One vector is turned by the same rotation once a step. Each row is the vector after some number of steps, and that number follows the row.
The counts run from 0 to 189.
[  3  19  13   3   0   8   1   0   3  10   6  18   7  -5  -2   0 -13  -6
   2 -10 -17   1 -12   4 -13 -15   9   0  -7  -9  -4  19   5  -1 -10 -29
   5   7  18   0   3  14  -2 -12 -22  -3  -7  -1   6  -7  12  11  15  -4
  -5  11  -5  -2   4 -11 -10 -14]
152
[ -4   8  11  -2  17   8   9  28  18   0  10   6   4  -1   4  -6   1  -7
  14  -2  -6   9 -15  -3  13  -8   5   2  -6  -7   3   7  -1   9  -6 -16
  15   5  22   2  -7   5  14   3 -20 -10 -23  -3   2   0 -11   6  12  -7
   0  10  -3   0   2   4  15   0]
123
[  0  12  15   8  -2   7  -6  27  15  -5   3   1   5  -8   0 -10  -4   6
   7   2  -8   2  -9   0   0  -6  18  13  -7  -4   7   1   6   4  -2 -21
  15 -12  23  -2   3   1   2  -3 -25  -5 -14  -2  -1   7  -7   1  16   0
   6  19  10   1  13  -3  -7  -5]
179
[ -2  15  12  -2   4  -7   5  18  16   1   4 -10  13   1   3  -5  -5   8
   8  -7  -2   3 -16  -2  21 -11  17   7  -4  -8  -3   8   9  -5 -13 -22
   7   1  22   5 -12   4   9  -8 -20 -12 -15  -8   4  -7 -12  12   8  -4
  -8  13  -1   6  10   4  -8  -1]
29
[ -8  19  10  -1  -9   1  -8  19  14   7   6  10   6  -2   6  -9  -4   2
   2   7 -11   6 -17  -5  16 -12  -1   2 -16  -3  -8  -1  11   2 -10 -24
  11  -2  20 -12  -7  -2  -2  -4 -14  -3 -11   2   3 -16  -7   9  18  -4
  -1   8 -13   4  20   5  -2  -1]
38
[ -6  17  12   3   2   1   6  19   7  10  14   6   8   1  -6  -7  -5  -9
   1   8 -24  -4  -1  -5   9 -20  20  -2  -5 -13  -5   6   0   5 -12 -21
  -3  -1  24   7   3   6   3  -2 -17  -6 -13   0   2  -8   0   4  16 -11
   4   1   3  -6   5  -1 -11  -7]
49
[ 11  19   3   5  11   5  -1  31  10   5  14  12   4   2  -3   3   4  -4
   3  -1 -17   1 -17   2  -7 -20  11   7 -12  -5  -6   1   1   1  -7 -29
   5   8  16   4  -4   5   7 -10 -16 -10 -16  -3  -1  -7  -6  14  13  -4
  -5   5  -9  -2  -1  -2   3  -3]
131
[ -1   9  16   4  15  15   3  15   7   1  12  10   2  -6  10   2  -8 -11
  12  -3 -18   1  -6   0   3 -23  11  -3  -4 -13  -2  -5  -7   3  -4 -15
  14  -2  21   2   9  14   3   6 -27  -4 -14  -4  -4   2  10  13   8  -4
   1   5   9   6   0  -7   1  -1]
62
[ -5  13   5  10  -4   2   1  17   5  15   4  -2   4  -3 -13 -10   7   9
   4   0  -4  -1   1   7  14  -5   2   4   0  -9  -2  -5   2  -3 -10 -25
  21   4  26   5  -5   8   4  -9 -25   0 -24   2  -1  -3  -8   3  17  -9
  -7   8  -5   5   6  11  -4 -19]
111
[ -1   8  17   1  10   1  -4  13  17  -3  -7  -8   3 -11  11 -12  -2  -1
  20   1  -3   1 -12  -4  -1   1  13   5  -1 -15   5   5   9   1  -2 -16
  24  -1  19   3   2  14   5   7 -21  -8 -20   1   6   0  -4   3  14   8
  -1  10   7   4   7  -9   7   0]
175
[ -5  19   3   4   1   8   3  11  13   1   1   8   3   0   7 -15   4   8
   9   4  -6  -6  -8  15  16 -18   1   0  -1 -11   4  -7   4  -6 -17 -20
  17   4  25   4 -15   5  15  -4 -16  -7  -8   0   6  -1 -20   5  17  -4
  -9   7 -11   3  12  -2  -5 -10]
116
[ -2  10  -3   5  -2   7   3  12  15   5   4   0   2  -4   6  -6   4   5
   9   2  -5  -4  -7   6   6 -16   5   4  -5  -8  -1 -11   4 -10 -11 -27
  12  -3  22  11  -3  12  12   2 -19 -11 -19   2   5   2 -15  12   8  -5
  -9   0 -12  11   7   0  -2  -7]
115
[ -7  16  13  -6   7  -3   3  13  18  -6   2   4   8  -1   4  -9  -2   9
  14  -8   7  13 -14  -5  21  -9   0   7  -4   1  -5  -3   7  -6  -9 -14
  18   2  16  -3 -11   4   8  -1 -27  -7 -18  -8  -1   4  -9   8   4   5
 -11  13  -7   4   1   6  11  -6]
25
[  9  12   5   8   7   3   1  -2   1   7  -2   3   5  -9  -3  -2   3  13
   7 -10   2   3  -9   8   5  -5  -5   5  -3 -12   3   6   4  -8 -14 -23
  21   8  20   4 -12   6   3 -12 -27  -3 -15  -4   1  -2  -5   4  19  -3
 -16  11  -5  10   7  -2  -6 -16]
12
[  2  11  10   3   3   7  -8   8  22  -2   7  -7   9  -5  -3 -14  -3   1
  22   7  -3   1  -7  10   5  -3  12  10  -6  -3  12   9   4   1  -6 -17
  11  -8  18 -14  -7  13   9   4 -19   0 -26  -2  -3   2   0   2  18   0
 -15  16  10  -2   6  -1  -8 -15]
97
[  2   7  15   8  20   9   0  10   3   7   9  12   0  -7   4   1  -4  -3
   7   4 -17  -3  -4  -1  10 -21   2  -6  -5 -16  -5  -3  -2  -4  -7 -14
  24  -1  19   1   4  13   4  -4 -32   2  -8   1   1  -4   7  19  10  -4
   1  -5   5  12   3  -8   0   3]
63
[ -1  11  10   3  -9  16  -5  13  18   8   2   4  -4  -3  -7 -10  -5  -5
   1 -12  -5  -7  -5  10   9 -11  -1   5  -1   3   6   7   6   1   3 -21
   1  -4  21  -9  -3  11   5   5 -18   1 -13  -1  -1   5  -2   2  20  -6
  -6  27  -1  11  11  -4 -14 -22]
100
[  3  18  11  -1   6  -4  -3   0   5  14  11  16   7  -3  -1   6 -10  -2
  -5   2  -8   3  -7   0  12 -19  10  -4 -11   3 -10   1   5  -4 -11 -15
  16   3  15  -5  -4  11  -3  -2 -33  -6  -9 -13   4  -3  12  14   3  -8
  -7   5  -9   4   9 -11  -4  -3]
146
[ -8  16   7   0   1  13   3  23  17   3   1  18  -3  -3  -1  -5   1  -4
  -1  -5 -10  -3 -15   3  14 -11  -5  -2  -5  -6  -2  -2   0   2  -6 -23
   7   5  30   7 -14   0   9  -8 -10  -5  -3  -5   5  -2 -17   8  16 -12
   2  15 -13   4  10  -5   5 -10]
121
[ -4  11  23   0   2   9  -4  -1  13   2   3  13   1  -8   4   1 -20  -1
  21  -7   0   4  -4  -2   6 -10   7  -4 -11  -4   3   1   3  -1  -1 -26
  12  -2  22  -3   0  18   0  -2 -18   4  -8 -15  -1   4  17   9  12  -2
   2  19   6  -1   4  -8   2 -10]
160
[ -2  13  15  11  -5  10   3   1   4  10   3  11   9 -10  -2  -1 -17   3
  19   1  -4   2  -8   6   3   1  10  -3 -14  -3   5  10  13   4  -4 -18
  24 -10  21  -1   5  10  -1 -10 -29   2 -18  -3  -3  -4  11   7  16  -3
   4   3   2   3  16  -3 -13  -5]
158
[ 10  12  15   3   7  -2 -14  11  19  14   0  -4  -4 -10   0  -3  -6   0
   7   1  -7   2  -4   2  10  -5   3  12  -5  -5  -4   8   8  -6   4 -18
  10   3  20  -5 -11   9  -1  -2 -33   0 -22   5   6  -5  10  14   9 -10
 -12  17   3   9  14  -4 -15  -2]
89
[-11  17  11   0   3  -3   3  17  14   4  17   6  12   3  -5 -10   0  -5
   5   5 -13  10  -8  -7  11 -20  24   9 -11  -2  -4   6   2   1  -9 -13
  15  -5  15  -7   5   5   5   5 -24  -8 -19  -6   1  -5  -1  -1   7  -4
  -4   3   5  -5   0   6   7  -8]
45
[ -4  22  14  -8   1   8   4   8  12   6   9  19  13   1   3 -10  -5  -2
   8  -5 -16   8 -18   5   9  -8  10   3 -16   5   0   5   5   6 -17 -20
  10   0  20  -6 -19   0   4  -2 -11 -11  -4 -10   1  -9   5   3  17  -7
   0   9  -7  -9   6 -11   4   7]
138
[  2  16  21  -5   5   0   1   7   7  15  12  17   5  -8  -2   3 -11  -1
  -2  -1  -6   0  -7  -4  18  -9   1  -4 -12  -5  -6   2   5   8 -11 -21
  13   8  22 -11  -5   5   1 -12 -24  -7  -6  -9   5 -15   5   4  19 -11
   3  11  -4   0  17 -12   5   3]
142
[ -8  12  17   2  -1   7   8  13  14  10  -3   2  -4  -5 -17  -9   2   1
   5   3  -5   4  -1   4  15  -2   9   8   1  -3   4   1  14   4  -8 -11
  17  -5  29   3  -3   7   8   1 -35  -3 -23   5   6   4  -6   2  14  -9
  -6  11  -3   9   8   4  -6 -12]
106
[ -5  13   9   1  -3   8  11  10   4  19   6   8   0  -8   0  -7  -3  -6
   3  11 -17   1  -3   1   1  -6  18  -2  -7  -6  -1   2   7   4 -14 -22
  18  -3  24   6   9  14   0   1 -24  -8 -17  -1   9  -9  -1   7  24 -10
   1  -3  -5  -1   9  -3  -6   0]
54
[  8  12  11   4   3  -1   0  11   9  14  -2   5   0  -8 -11   1  -6   9
   8   0  -1   6   4   9   8   1   5   9  -3   0   3   1   5  -5  -8 -14
  18  -1  26   0  -7   2   9 -10 -39  -1 -21  -2  -1   5  10  10  13 -11
  -7   8  -5   7  10  -7 -12 -11]
7
[ -5   9   4   4   1  11   2  20  16   6   2   8  -1   0   5  -2   2   2
   5  -5 -11   9 -18   2  19 -12  -1  -1  -9   0  -8 -10   4  -7  -8 -26
  12   2  30   6 -11   0   7   1 -11 -10 -10  -2   3   1  -9  17  12 -11
   2  10 -12  15   9  -3  -3  -1]
120
[ 12  18   8   0   8   3  -1  14  12  12  12  14   0  -7   5  -2  -4  -7
   5   6 -17   2 -20   4   1 -18   8   1 -15  -4   0   7   3   4 -15 -19
   7  -3  10  -7  -5   1  11  -4 -20 -14 -18   9   1  -8  -3  15  13  -5
  -5  -2 -12   4  14  -5  -7   6]
136
[  8  10  12   5  12   4  -3  11  14   1   5  -2   6  -6   0   2  -2  -3
  22  -5   2   5   3   8   1 -10   0   9   4  -9   4   8  -5  -4   3 -25
   5   1  19   4  -4  14  12  -3 -24  -6 -25  -3  -1   9   6  10  10  -2
 -12  14   3   3  -3  -4  -5 -20]
10
[  7   3   9   3  14   9   7   2  11  19   3  10  -7  -8  -6   2  -5  -9
   7  -1  -8   0   0  14   4  -1   6   7  -6  -6   8  14   2   3  -9 -15
  12  -7  25   2  -6  12  14  -5 -34   2 -14   3   3   3   9   3  17 -15
  -3  13   1   9  16  -6  -3  -8]
2
[ -2   5   9  -8  -2   3  -2  17  18   7  19   3   2  -3   3   2  -4 -10
   8   5 -13   6 -13  -9  11 -17  15   5 -20  -2  -4  -3   1   6  -2 -24
  10 -11  21  -7   8  12   5   9 -17  -6 -20  -4   1  -8   0   5   8  -7
  -2  13   1  10   9   3   8  -1]
41
[ -2   8  17   0   4   4  -5  19  17  -5   1  -6   7 -10  10  -7  -6   9
   6  -4  -5   3  -9  -5  16  -3  19  10  -4  -6   6  -2   5  -6  -2 -18
  18  -9  26  -2  -3   6  -1   5 -23  -4 -12  -9   0   0  -6   0  14   0
   4  16  15  15  16  -3   0   2]
180
[ 18  19  20  12   8  17 -14  20  15   2   2  13   1  -9   4  -2 -12   4
   6 -10 -14   0 -15   6 -11 -11   4   2  -6   0   3   4   0   5   6 -20
   7  -2  19 -11  -1   4   2  -7 -26  -1 -14  -3   0   4   4  13  12  -2
   0  13   4   5  11  -9  -7  -5]
79
[-10  18  28   7  14   4  -1  -1   9  -3   4  10   6  -8   3 -10 -15   7
   9 -10   3   0 -13   0  11  -8   8  -3  -2  -7   2   7  10  -4  -9 -15
  23   4  20  -2  -2  11  -5  -6 -28   9  -3 -10  -4   4   3   0   9   5
  -1  16   6  -2   2  -2   5 -13]
164
[  4  19  10  -1   6  -2  12  32  13   2   9   8   3  -1  -7  -1   0  -2
   6   2 -10   8  -7  -1   9 -12  23   3  -1  -3  -4   2   6   6  -8 -14
   3   0  20   9  -4   1  11  -6 -27 -15 -17  -3  -1   1 -10  12   7  -7
   9   6  -6  -2   0  -3   2   2]
127
[  8  17   6  -5  12   3  -1  13  14   5  11  17   2  -3  13   0  -3 -11
  10   1 -17   2 -17   6  -2 -24  10   5  -8  -4  -5   7   2   4  -7 -23
   1   9  14  -1  -6  12  11   1 -12 -16 -15   0   5  -6  -4  12   7  -2
 -10   4 -10   2   2 -14   2   3]
135
[ -5   8  11   3   1  14   8  11  20   7   4   1  -3  -6  -9  -8  -9   2
   2  -2 -12  -9  -2  15   8  -8  11  10  -4  -3   7  11   1   7  -2 -21
   5  -6  23  -2  -1   9  12   5 -20  -1 -11   2   3   5  -4  -1  18 -13
  -7  22   5   9  13   4 -12 -16]
101
[ -4  15  21   7   6   2  -7  16  11 -10  -3  -6   8  -8   7  -6  -7  -6
  26  -7 -11   0 -12   5  -5  -5  14  -2  -3 -14  -1  12   8  -3   6 -18
   7   2  23   7   3  12  -1   0 -18  -1 -17   0  -2   4   3   8  12  10
  -2  15  10   1  -3   0  -5 -12]
170
[ -2  10  18   1   5   4  -3 -16   8   6   4  11   5 -12  16  -3 -15  -8
  22  -3  -7   6  -6  -1   8  -6   7  -4 -15 -11  -5   9   4  -6  -9 -22
  14   4  22  -3  -7  22   1   3 -17   0 -11 -10   5  -9  15  14   8   0
  -8  10  -6  -1   8 -13   1  -4]
155
[  0  12  16   2   1   6  12   0  -1  10   9   7   6  -9  -6   3 -17  -5
   8  -5 -11   0  -8   1  -4  -6  23  -3 -10 -11   2  18   7   1 -11 -26
  11   0  19   3   4  15   6  -9 -26  -4 -16  -5   2  -8   7   8  18  -4
   1   7   0  -1   3  -7 -13  -8]
153
[  8  20  23   5   7   5  -8  12   5   6  -9  12   2  -9   5   1  -7   1
   7 -10 -18  -3  -7   2   2 -12   3  -8   4 -14 -12   8  -1  -5  -6 -19
   8  13  26   6  -8   4  -2 -14 -21   1  -3  -3   0  -6   7  14  17   0
  -1   6   0  -3   7 -15  -6   1]
69
[ -3  19   8   2   5  -1  -4  23  19  -4   7   1  12  -1   7  -2   0  -7
  12 -11  -9   6 -24  -2   0 -23   1   7  -8  -4  -6   8   5  -4   1 -32
  -1   8  15   1   0   8   3   0 -11  -9 -22   0   4  -1  -8  11   5   5
 -15  17  -6  -1  -1   4   3 -15]
31
[ 12  17  20  10  10  16 -21  10  13  -7   2  13   2 -10  11  -3 -10   6
  13  -9  -5   3 -17   5  -8  -9   0   1  -2   0  -2  -1  -3  -1   0 -20
  12   8  17 -13  -8   7  -3  -1 -20  -5  -9  -7   1   4   5  15  13   6
  -3  13   5   1   5 -16   1  -7]
78
[ -6  13  19   3  -6   8  -1  -2   6   2   7   8   7  -6   4  -5 -16   4
  18  -2  -3   7  -7  -2  10   2  11  -2 -12  -1   4   2   5  -5  -7 -21
  27  -1  28  -2  -3  15  -2  -7 -23   3  -7 -19   0  -3  14   9  16  -2
   2  11   2  -1   8  -5  -4  -3]
159
[ 10  17  18   4   4  12 -10  11   7   4  -7  12  -7 -16   9  -1  -8   1
   5 -12  -6   2 -12   1 -14  -4  12   2   1 -11  -3   0  10   3   3 -21
  14  11  15  -3  -3  13   1  -9 -25 -11  -9  -3  10  -1   5  16  18   1
  -1  10  -1  -4   6 -14  -1  -2]
74
[  2  17  13  -1   5  -1   4   2   9   6  -6   5   9  -5  -8   2  -4  13
  13  -5   2   4   2   8  17   0   9   3   5  -1   6   2   3  -4 -11 -22
  13   5  26   4 -18   6   8  -7 -28  -1 -10 -12   0   7   4   3  15  -6
  -8  17   1   3   2  -9  -6 -12]
8
[  1  18  24   9  13   7  -6  16   4   4  -1  12   7 -11   1  -8 -11  -3
  15  -8 -12   0 -13   4  -6   0  12  -4   7 -21  -3  13   2   3  -2 -20
  13  14  23   5  -1   3   4 -12 -18  -4  -6   3   2  -4   5   8  21  -3
   5   6   5 -16   1  -7  -1  -2]
70
[  2  16   8  -2   6  14  15   6  14  -4   2   8   8  -4   1  -9  -3   0
  22 -13  -1   5  -8  12  -5  -9  15   9  -4  -8   8  13   7  -2  -6 -24
   9   3  21   5  -7  17  13  -1 -23 -16 -16  -7   4   8  -5   4  11   3
  -7  14   1   1  -5  -9  -5 -15]
14
[  4   9  10  -1   3  -6 -11  23  22   9 -12  -7  -1 -10  -5 -10   0   0
  -1   9 -18   0  -8   5   7 -10   8  13   4  -9  -6   2   0  -4  -3 -17
   8  -6  22  -1  -7   2   4   3 -29  -9 -16   7   5  -1  -5   5  14  -6
  -7  10   3  15  16  -7 -10  -5]
188
[ -1  23  21  -6  13   5   4  10   7   8  18  25  10   1   0  -1 -14  -9
  10  -4  -7   5  -7  -3   8  -8   7   2 -11  -8  -2  11   1  14 -10 -17
   7  11  15 -14  -5   5   4 -10 -19  -2  -9 -10   3 -11   5  -2  15  -6
  -3  14  -1 -13   6  -9  12  -3]
143
[ 16   9  15   7   4  16  -3  17   8   0   5   5   1 -12  -1  -3 -10   9
   6  -7  -9  -2 -17   1  -2   0  14   6  -6  -5   7   8   2  -3  -3 -16
  19  -7  20  -8  -6   5   3 -10 -32   3  -9  -1   0   1   3  11  15  -5
   0  14  12   7  14  -5 -11   6]
80
[  4  24  15   8  -5   9 -13  23  14  -8 -13   9   1 -11   6 -11  -5   8
   5  -1  -4   1 -12   5 -11  -5   7   6   4  -3   0  -1   9   0   3 -20
  13  -4  20  -4   3   3  -2  -4 -24  -4 -12  -2  -4   5  -7   5  20   1
   3  16   0   0  12  -7  -1 -14]
178
[ -8  -1  12  -3   8   4   7   4  18   7   5  -4  -1  -1  -4  -6  -7  -1
  12  -2  -6  -3  -5   5  24  -8   7  12  -6 -11   5  11   2  -1  -6 -15
  14  -1  27  -1  -7   9   3  11 -21   4 -18   3   4   3  -1  -1  13 -10
  -8  19   7   8   9   2  -2 -13]
102
